grid =
[[  38  -26    0  -42   10  -85  -14   79  -12  -28]
 [  43   -2    6  -35   -7  -61  -49   31   -4   -1]
 [  -6  -28   18  -50   71 -107   50   98  -42  -66]
 [  -7   -2   17  -25   48  -28   36   32  -16  -27]
 [ -29   96   86  -44   79   39  -21 -110  -12   43]]
Rows and columns are counted from 0.
(0, 0) -> 38
(3, 7) -> 32
(2, 4) -> 71
(2, 6) -> 50
(0, 5) -> -85
(4, 1) -> 96
(4, 8) -> -12
(2, 3) -> -50
(4, 3) -> -44
(3, 3) -> -25
(4, 9) -> 43
(2, 9) -> -66
(2, 7) -> 98
(3, 5) -> -28
(3, 0) -> -7
(1, 9) -> -1
(0, 8) -> -12
(3, 8) -> -16
(2, 5) -> -107
(4, 0) -> -29
(0, 6) -> -14

m =
[[  32   27    3  -10    8  -13   15]
 [  44    7   -7  -20  -42  -18  -22]
 [  73  -16  -65   25  -88  -12 -103]
 [  49   -5   -7  -29  -48   -4  -22]
 [  43   22  -49   16  -66   -1  -39]
 [   7   61  -32  -50    6  -39   -4]
 [   4    8    4   -8    6   -7    4]
 [  -3    2   21  -34   34    1   65]
 [   4   -2   19  -18   11   -6   -1]
 [   2  107  -45  -25  -13  -55  -11]
 [  14   -3    5    1  -12   -5  -37]
 [   6   70  -33  -22  -24  -42  -14]
 [   2    2    0   -4   -1   -7    0]
 [  26   16   -7   -3  -16  -13  -19]]
m[0][0]	32
m[12][5]	-7
m[:, 4]	[8, -42, -88, -48, -66, 6, 6, 34, 11, -13, -12, -24, -1, -16]
m[0][3]	-10
m[2][4]	-88
m[5][5]	-39
m[11][1]	70
m[:, 3]	[-10, -20, 25, -29, 16, -50, -8, -34, -18, -25, 1, -22, -4, -3]
m[1][5]	-18
m[4][2]	-49
m[7][3]	-34
m[0][2]	3
m[1]	[44, 7, -7, -20, -42, -18, -22]
m[6][3]	-8
m[1][3]	-20
m[10][5]	-5
m[10][1]	-3
m[3]	[49, -5, -7, -29, -48, -4, -22]
m[9][6]	-11
m[3][2]	-7
m[4][5]	-1
m[1][1]	7
m[0][1]	27
m[10][4]	-12
m[:, 2]	[3, -7, -65, -7, -49, -32, 4, 21, 19, -45, 5, -33, 0, -7]
m[11]	[6, 70, -33, -22, -24, -42, -14]
m[:, 6]	[15, -22, -103, -22, -39, -4, 4, 65, -1, -11, -37, -14, 0, -19]
m[12][1]	2
m[12][4]	-1
m[3][1]	-5
m[8][1]	-2
m[:, 1]	[27, 7, -16, -5, 22, 61, 8, 2, -2, 107, -3, 70, 2, 16]
m[8][4]	11

M =
[[  5  71  22 -32  -3  25 -62  35 -21  56 -10  18]
 [  7 -57  27  -5  49 -51   9 -27  -5 -79   8 -29]
 [-47   5 -16   9   9  -4  18 -14 -46  -1 -48  23]
 [ -8  80  34 -24 -21 -21   4  22  20  62  -8 -44]
 [-36 -81  13   6 -51 -41 -37  21 -24 -11 -26  12]
 [-36 -68   4 -16  35  14   9  23  11  27  33  -2]
 [ 39  38  32   5   9  27 -47 -23  17 -27  32   0]
 [-57 -41 -60  61 -17  24 -12 -11  13 -10  -8  -7]
 [ 66  23  38  12  23 -10  20   2   8  11  10  45]
 [  3 -71  63 -20  65 -48  26 -22 -92  41  16  17]
 [  5  27  48  -8  -1  -7  30  -7  26  -8  -2   4]
 [-81 -58  -4  -1   4 -64 -33 -36  62  -6  43 -19]]
Rows and columns are counted from 0.
(0, 0): 5
(4, 5): -41
(9, 7): -22
(1, 5): -51
(7, 2): -60
(7, 11): -7
(10, 1): 27
(2, 3): 9
(2, 10): -48
(10, 10): -2
(10, 9): -8
(7, 8): 13
(5, 11): -2
(3, 9): 62
(7, 0): -57
(8, 1): 23
(7, 5): 24
(3, 0): -8
(9, 8): -92
(8, 3): 12
(4, 2): 13
(0, 5): 25
(11, 1): -58
(0, 4): -3
(8, 9): 11
(10, 3): -8
(11, 8): 62
(7, 1): -41
(0, 3): -32
(4, 4): -51
(2, 0): -47
(11, 5): -64
(9, 2): 63
(0, 8): -21
(10, 4): -1

W =
array([[-10,   9,  13,   9, -64, -22, -34, -22,   5, -19,  -1],
       [ -9,  -4,  22, -14, -34,  -8,  22, -22,  43, -51, -11],
       [  5,  12, -18,   6,  18,  -8,  -2,  -6,  -3,   0, -54],
       [ -6,   1,  11, -26, -51,  17, -25, -84, -16,  15, -11],
       [-18,  -2,  24, -50,  31, -18,   4, -22,   1,   9, -14],
       [  4,  16, -18,   6,  18,  -8,  -2,  -6,  -1,   3, -54],
       [  7, -13,  11,  -8,  -8, -10,  22, -73,  14,  38,   2],
       [  5, -31, -18,  27,   1,  -5, -43,  56,  12,  -4,  17]])
W[0][0]	-10
W[4][10]	-14
W[0][2]	13
W[0][7]	-22
W[3][4]	-51
W[2][9]	0
W[1][0]	-9
W[2]	[5, 12, -18, 6, 18, -8, -2, -6, -3, 0, -54]
W[4][6]	4
W[:, 1]	[9, -4, 12, 1, -2, 16, -13, -31]
W[3][7]	-84
W[4][1]	-2
W[6][9]	38
W[5][0]	4
W[3][6]	-25
W[:, 9]	[-19, -51, 0, 15, 9, 3, 38, -4]
W[2][6]	-2
W[5][4]	18
W[4][9]	9
W[5][3]	6
W[0][6]	-34
W[3][0]	-6
W[1]	[-9, -4, 22, -14, -34, -8, 22, -22, 43, -51, -11]
W[7]	[5, -31, -18, 27, 1, -5, -43, 56, 12, -4, 17]
W[7][7]	56
W[6]	[7, -13, 11, -8, -8, -10, 22, -73, 14, 38, 2]
W[1][1]	-4
W[1][4]	-34
W[5][7]	-6
W[5]	[4, 16, -18, 6, 18, -8, -2, -6, -1, 3, -54]
W[3][8]	-16
W[0][4]	-64
W[5][1]	16
